In the data rows, 50 means zero.
Here are some points:
array([33, 54, 40, 72, 46, 45, 53, 62, 59, 41, 64, 30, 46, 45, 46, 49, 57, 47, 37, 32, 56, 44, 56,
       54])
array([44, 41, 54, 42, 66, 49, 54, 61, 37, 57, 45, 44, 35, 49, 56, 47, 59, 44, 54, 42, 45, 46, 46,
       53])
array([66, 60, 72, 43, 42, 80, 62, 42, 64, 54, 49, 73, 56, 66, 64, 48, 53, 51, 53, 65, 41, 57, 49,
       36])
array([69, 34, 70, 24, 47, 75, 39, 60, 55, 52, 44, 54, 70, 81, 50, 40, 59, 68, 50, 65, 59, 42, 37,
       33])
array([42, 36, 39, 55, 58, 22, 38, 59, 28, 50, 54, 27, 30, 14, 36, 74, 71, 56, 58, 34, 42, 44, 78,
       76])
array([42, 55, 63, 48, 43, 42, 40, 48, 54, 58, 53, 54, 47, 48, 47, 49, 66, 45, 47, 34, 54, 60, 49,
       57])
array([76, 47, 44, 34, 41, 76, 45, 34, 63, 53, 54, 65, 63, 74, 52, 38, 48, 49, 51, 51, 54, 60, 44,
       30])
array([63, 63, 40, 27, 50, 63, 38, 36, 70, 53, 51, 77, 69, 72, 46, 35, 54, 53, 36, 65, 56, 67, 54,
       28])
array([34, 66, 43, 61, 54, 24, 63, 62, 39, 36, 59, 24, 42, 32, 46, 61, 42, 48, 48, 34, 41, 35, 50,
       67])
array([28, 54, 43, 66, 41, 25, 59, 57, 52, 40, 43, 34, 39, 37, 63, 59, 52, 45, 56, 39, 66, 40, 67,
       75])
array([21, 59, 40, 72, 71, 48, 68, 59, 42, 34, 38, 48, 42, 21, 37, 70, 47, 41, 48, 42, 61, 43, 35,
       57])
array([27, 42, 58, 43, 48, 18, 48, 38, 28, 49, 56, 36, 37, 28, 57, 53, 74, 41, 51, 32, 42, 45, 51,
       65])
array([79, 56, 48, 54, 47, 56, 67, 62, 52, 53, 50, 61, 52, 56, 50, 29, 43, 52, 43, 72, 52, 44, 48,
       58])
array([26, 64, 36, 63, 47, 25, 53, 70, 47, 51, 59, 34, 40, 20, 42, 51, 51, 30, 42, 37, 51, 37, 51,
       54])
array([48, 42, 55, 48, 43, 41, 56, 51, 46, 54, 48, 52, 43, 52, 46, 55, 58, 43, 46, 55, 41, 44, 57,
       48])
array([71, 53, 59, 41, 30, 80, 48, 47, 73, 61, 50, 74, 70, 72, 60, 38, 31, 63, 48, 67, 63, 56, 36,
       34])
array([54, 44, 42, 57, 38, 29, 57, 60, 37, 45, 43, 55, 50, 50, 46, 65, 62, 44, 57, 59, 41, 47, 49,
       66])
array([67, 52, 52, 52, 36, 78, 54, 44, 74, 49, 50, 74, 65, 63, 58, 43, 38, 57, 44, 61, 55, 55, 48,
       23])
array([76, 41, 56, 47, 48, 76, 58, 50, 65, 45, 39, 55, 72, 70, 45, 44, 27, 66, 32, 78, 37, 51, 50,
       34])
15 more points follow, each with its number after it:
array([67, 49, 68, 42, 55, 49, 43, 49, 44, 57, 60, 54, 63, 63, 55, 39, 47, 51, 48, 57, 31, 54, 47,
       54]) 0
array([52, 47, 43, 42, 54, 61, 35, 42, 40, 53, 51, 48, 45, 42, 50, 45, 57, 41, 49, 42, 50, 58, 46,
       58]) 1
array([52, 47, 53, 40, 67, 55, 47, 45, 59, 52, 57, 55, 53, 64, 51, 35, 45, 49, 44, 44, 37, 41, 55,
       22]) 2
array([47, 52, 56, 45, 52, 44, 50, 44, 23, 44, 42, 46, 45, 42, 52, 57, 51, 52, 53, 48, 59, 41, 63,
       64]) 3
array([44, 41, 48, 66, 54, 35, 47, 64, 33, 43, 50, 42, 45, 39, 43, 56, 51, 43, 52, 37, 44, 46, 50,
       59]) 4
array([63, 58, 54, 45, 36, 85, 39, 46, 86, 52, 49, 78, 65, 78, 57, 38, 27, 82, 55, 53, 64, 52, 41,
       36]) 5
array([58, 38, 51, 60, 46, 27, 42, 51, 38, 51, 57, 37, 36, 35, 43, 58, 57, 51, 65, 31, 43, 40, 63,
       66]) 6
array([31, 40, 37, 67, 61, 27, 45, 64, 33, 36, 53, 28, 26, 29, 47, 52, 63, 32, 58, 48, 42, 38, 45,
       67]) 7
array([73, 55, 44, 52, 35, 62, 43, 51, 71, 53, 60, 64, 51, 56, 53, 44, 51, 55, 52, 49, 46, 67, 50,
       40]) 8
array([48, 50, 44, 52, 73, 54, 42, 57, 35, 49, 31, 47, 43, 48, 39, 52, 36, 39, 54, 58, 33, 42, 52,
       59]) 9
array([07, 44, 48, 58, 58, 28, 48, 64, 43, 38, 51, 29, 33, 36, 53, 62, 58, 43, 53, 39, 52, 41, 56,
       65]) 10
array([56, 49, 46, 49, 57, 84, 54, 50, 63, 46, 40, 47, 64, 69, 65, 35, 34, 62, 41, 71, 53, 52, 38,
       19]) 11
array([47, 45, 56, 62, 41, 39, 54, 67, 27, 63, 51, 47, 51, 40, 44, 59, 46, 41, 59, 46, 51, 50, 54,
       65]) 12
array([48, 61, 44, 52, 51, 56, 47, 50, 59, 52, 35, 51, 49, 63, 53, 50, 50, 48, 44, 53, 49, 49, 47,
       44]) 13
array([76, 52, 57, 36, 42, 84, 57, 37, 58, 54, 43, 72, 67, 80, 55, 45, 48, 61, 45, 72, 55, 56, 43,
       35]) 14
Which three of these numbered points are nearest to each point below, looking only along the 2 directions in which the first points spread most? Their numbers follow each, nearest first.
array([71, 54, 57, 26, 41, 82, 36, 29, 85, 47, 55, 65, 53, 75, 63, 32, 56, 69, 47, 57, 60, 57, 42,
       17]) > 14 5 11
array([84, 40, 60, 38, 35, 73, 49, 47, 66, 59, 41, 80, 71, 68, 52, 29, 42, 65, 49, 63, 57, 54, 41,
       47]) > 14 5 11
array([47, 56, 54, 49, 57, 62, 55, 50, 47, 25, 39, 44, 58, 57, 48, 41, 45, 54, 54, 63, 67, 35, 32,
       42]) > 13 2 8
array([51, 51, 48, 60, 42, 45, 68, 50, 54, 49, 39, 59, 52, 56, 59, 51, 50, 50, 56, 51, 54, 54, 53,
       49]) > 13 9 2
array([32, 49, 57, 32, 67, 64, 40, 37, 50, 34, 48, 61, 48, 64, 57, 49, 51, 49, 58, 48, 58, 64, 67,
       28]) > 0 2 8
array([61, 46, 41, 67, 54, 61, 55, 46, 46, 58, 45, 41, 49, 63, 43, 57, 50, 36, 55, 44, 26, 55, 37,
       37]) > 13 9 2
array([52, 42, 58, 42, 50, 44, 46, 53, 51, 60, 53, 45, 57, 45, 54, 56, 51, 61, 45, 52, 57, 45, 42,
       60]) > 1 9 3
array([49, 62, 53, 44, 43, 58, 36, 39, 53, 45, 54, 61, 60, 67, 56, 46, 34, 62, 44, 43, 61, 55, 69,
       42]) > 2 8 13
